Here are some points:
[ -4   9   5   1 -41  23  21 -24  -4  10  -5  -3 -34   5  -3  -1]
[  6 -40 -10  -5 -31 -14   8 -72   1 -34  11   4   7  19  33  -9]
[-26  33 -24  46  17  12  20 -61  -4   9 -21  45 -12  -5 -30  -3]
[-30  56 -13  -1   4  24   2 -45  -5  25 -19  41 -30  15  -2   5]
[  30 -127  -21  -17  -19  -44   -2  -24   -9  -49   36  -50   76  -15
   27   -2]
[  9  -7  25  61  52  23   0  74  13  27 -26  16  46 -57 -57  -5]
[-22  17 -24 -78 -74 -22 -28 -26 -17 -12  24  17 -66  51  46  19]
[ 20 -24 -15 -47 -22 -32 -19 -29  -2 -40  28   0  28  25  39  -1]
[-22  23  -2  19 -37  22  42  -1   5  39   2 -26 -61 -17 -23  10]
[ 35 -43   3  -1  11 -16  17  33 -10  -5  13 -29  38 -20  -8 -10]
[   6  -30  -15 -126 -112    8  -35  127   -6  -14   51  -75  -41   -3
   65   25]
[-43  63  -9  20   9  12  11 -50  13  31 -28  -9 -60   8  -5  19]
[-12  19   0   3   5  -9 -13 -14   6  -1  -4   9   3   8  13  23]
[  3 -21 -11 -15 -56 -11 -37 -55 -11 -18  12  -1   9  35  34   0]
[-10  31  25  32  13  23  16  46  -2  27  -5  39 -15 -15 -31  -4]
[-31  45 -20  18 -14  42 -11 -66  -8  -7 -20  19 -29  30  -8   3]
[ -8  40  19  58  49  18   1  13   0  30 -22  15  -2 -38 -53   4]
[ 21 -26 -10  -7   4 -18   8 -59  14 -34   1   8  23  42  30  -3]
[ -8  31   6  -3  19  20 -21  80  -1   8  -2 -23  -4 -13 -11  17]
[ 23 -69  44  28  44 -23 -13  42   9 -22  -4 -26  93 -57 -15  -7]
[ 22 -52 -10  -8 -13 -44  30 -33  15 -35  28 -21  20  15  -5 -17]
[-14 -13  16   8   1   8  20  13 -19  34  -4  23 -27 -11 -20  -3]
[  7 -50   0   0   3 -69  21 -59   7 -31  20 -24  29  14  30 -12]
[ -2  30  -4 -18  -2  16  -9  25   0  19   9  33 -16  10   0  -3]
12 more points follow, each with its number after it:
[ 15 -54  24  31   9 -27  23 -17  -7  -1  -1   1  34 -25 -37 -12] 0
[  0 -15  -6  13  -3 -22  45 -48  -3   6  -1 -26 -15  14   6  -6] 1
[ -8  53 -14   5  11  13  18  -5  16  14  -7   4 -46   7 -30   9] 2
[-15  33  -4   0  18   8 -11 -25   1  12 -12  29   0  11  -8   3] 3
[  8   8   1  14  24  14   7  19  -8  10  -3 -13  13 -14 -27  -7] 4
[-18  26  -7  19  21  45 -21  63  -3  14 -25  -4  -3 -22 -37   1] 5
[  3 -28   7  70  -8  -7  60 -89   5  -2   3  18  10  -3 -19 -12] 6
[-23  45  36  29  37  31  11  45  -1  37 -21  11  -8  -8 -15  -3] 7
[ 20   5 -11  15  -2  11  35 -38 -11  26  -5  -1 -28   9 -39  -6] 8
[ -3  64  -5 -23  -4  17 -13  23   2  16 -18  -3 -35  22   3   7] 9
[-10  34   4  36  38  15  14 -14   6  19 -20  14 -13   3 -31   0] 10
[ 33 -90  17 -38 -24 -30  -5 -16 -14 -50  30 -27  36  21  45 -34] 11
Which two of these numbered points are nearest to each point below, ignoring the 3 directions in which the first points spread most? Their numbers follow each, nearest first.
[  4   2  16   7  12 -15   4  21   4   7   4 -19  -7 -13  -4  14] > 10 2
[-46  67 -19 -37 -27  20 -29 -40  -4  11  -3  53 -49  47  15   1] > 3 5
[ -7  -8 -13 -14  -3  -7 -30  -4 -10   2   3  25  24  -5  13  -9] > 3 5
[-15  55  -6 -20   8  38  -9  52  -9  42  -3  38 -21  -3 -11 -19] > 3 4
[ 28 -72 -15 -72 -45 -40 -18  31  -2 -48  39 -51  17   7  60  -2] > 10 4
[ 28 -41 -26 -40 -32 -60  34 -98  13 -63  26  -7 -14  58  26 -12] > 2 10
[  9 -19 -26 -11 -13 -18  17  -4   6 -23  12  -4 -18  15  -9  -6] > 2 10
[ -4  14   7 -23  -9  27 -35  84  11  22  13   7  -1  -9  15   9] > 3 7
[-14  32   7  54  29  -3  10 -36  27  -7 -24 -44 -12  -9 -27  -4] > 2 10
[ 13 -24 -18 -55 -42  -1 -36  37  -8 -12  28   5   4  -1  55   2] > 3 5
[  1   7   8  -5   9  25  19  80 -20  58   4 -20 -26 -35 -33   3] > 8 1
[ 11  13  23  67  67   4  53  29  11  39 -20 -17  -3 -48 -76 -16] > 1 8
Here are 12 other points, each followed by its number:
[-24  49  -3 -53 -22  -8 -50   5  14  -9  -7  22 -29  35  40  19] 0
[ -2 -21  -9 -15 -15 -22 -19 -52  -8 -29  12 -27  12  17  35   8] 1
[-16 -18 -10 -31  -8 -11 -31  46  -8  -7   7 -14   7 -33  17  13] 2
[-16  15 -14 -25  33  -6   3   0   7   3 -15  24  -3  23  12  -4] 3
[ -9   7   1   1   4  11 -13  -3  -2  13 -15  21   1  -4   0   9] 4
[-13   7  -7 -32 -31  -8   4 -41   0   0   2   6 -44  22  28   2] 5
[ -9   2 -23  -4 -45  -3  16 -42  -1   1  16 -35 -44  16   9   1] 6
[  2 -21   5  -4 -12 -18 -10 -19  -1 -24   6 -24  11 -11  -3   6] 7
[ -4   6   9  14   8  37  -7  35 -11  43   2  24   0 -26 -13   5] 8
[ -1 -11  -8 -13  10  10 -19  42  -9   4 -12 -31  11 -17 -20  -1] 9
[ -4 -28  14  78  44  -4  56 -35   6  25 -33   3  16 -41 -48 -11] 10
[ 29 -53   5 -25  -9 -22  19   6  -2 -26  12 -28  34  10  27  -3] 11
The same question for these:
[ -9 -25 -25 -66 -40  -2 -40  56 -13 -51  27 -19   3  12  44   7] > 2 4
[ 30 -82  28  30  29 -33  21  27 -15   4  -7 -44  55 -36 -27  13] > 10 6
[   3  -18    1   45  -10  -35   41 -105    8   -8    1  -11   -9   -1
  -13   -8] > 6 10
[  6  16   9  60  55  -2 -20 -17  10  -9 -12  -8  31 -16 -22  -6] > 1 7
[  8 -33  30  88  45   2  40 -10  -1  21 -18  11  41 -53 -72 -14] > 10 6
[-37  25  10  17 -16  24  20 -17   9   8   1 -19 -37  -8  10  11] > 6 7
[-10  45  -5   8   3  27  -8  -2  -9  20 -20  37 -24  12 -18  -3] > 4 8
[  9  27  -1 -28  12  -8 -26  -8   4 -22   0  17   7  28  23   3] > 0 3
[ -8  48  10 -30 -29  15 -11  19  24   0   8  -6 -18  34  59  15] > 0 11
[ -1 -19  16 -21 -13  -8  12  31  -9  10  -2   0  -9  -9 -13  -7] > 5 11
[ 11 -15   4 -23 -18 -16 -16 -30  -7 -29   4  14   4  27  34   3] > 4 5
[ -7 -44  18  14 -15  30  19 104   2  36   6 -64  -1 -73 -34   8] > 10 6
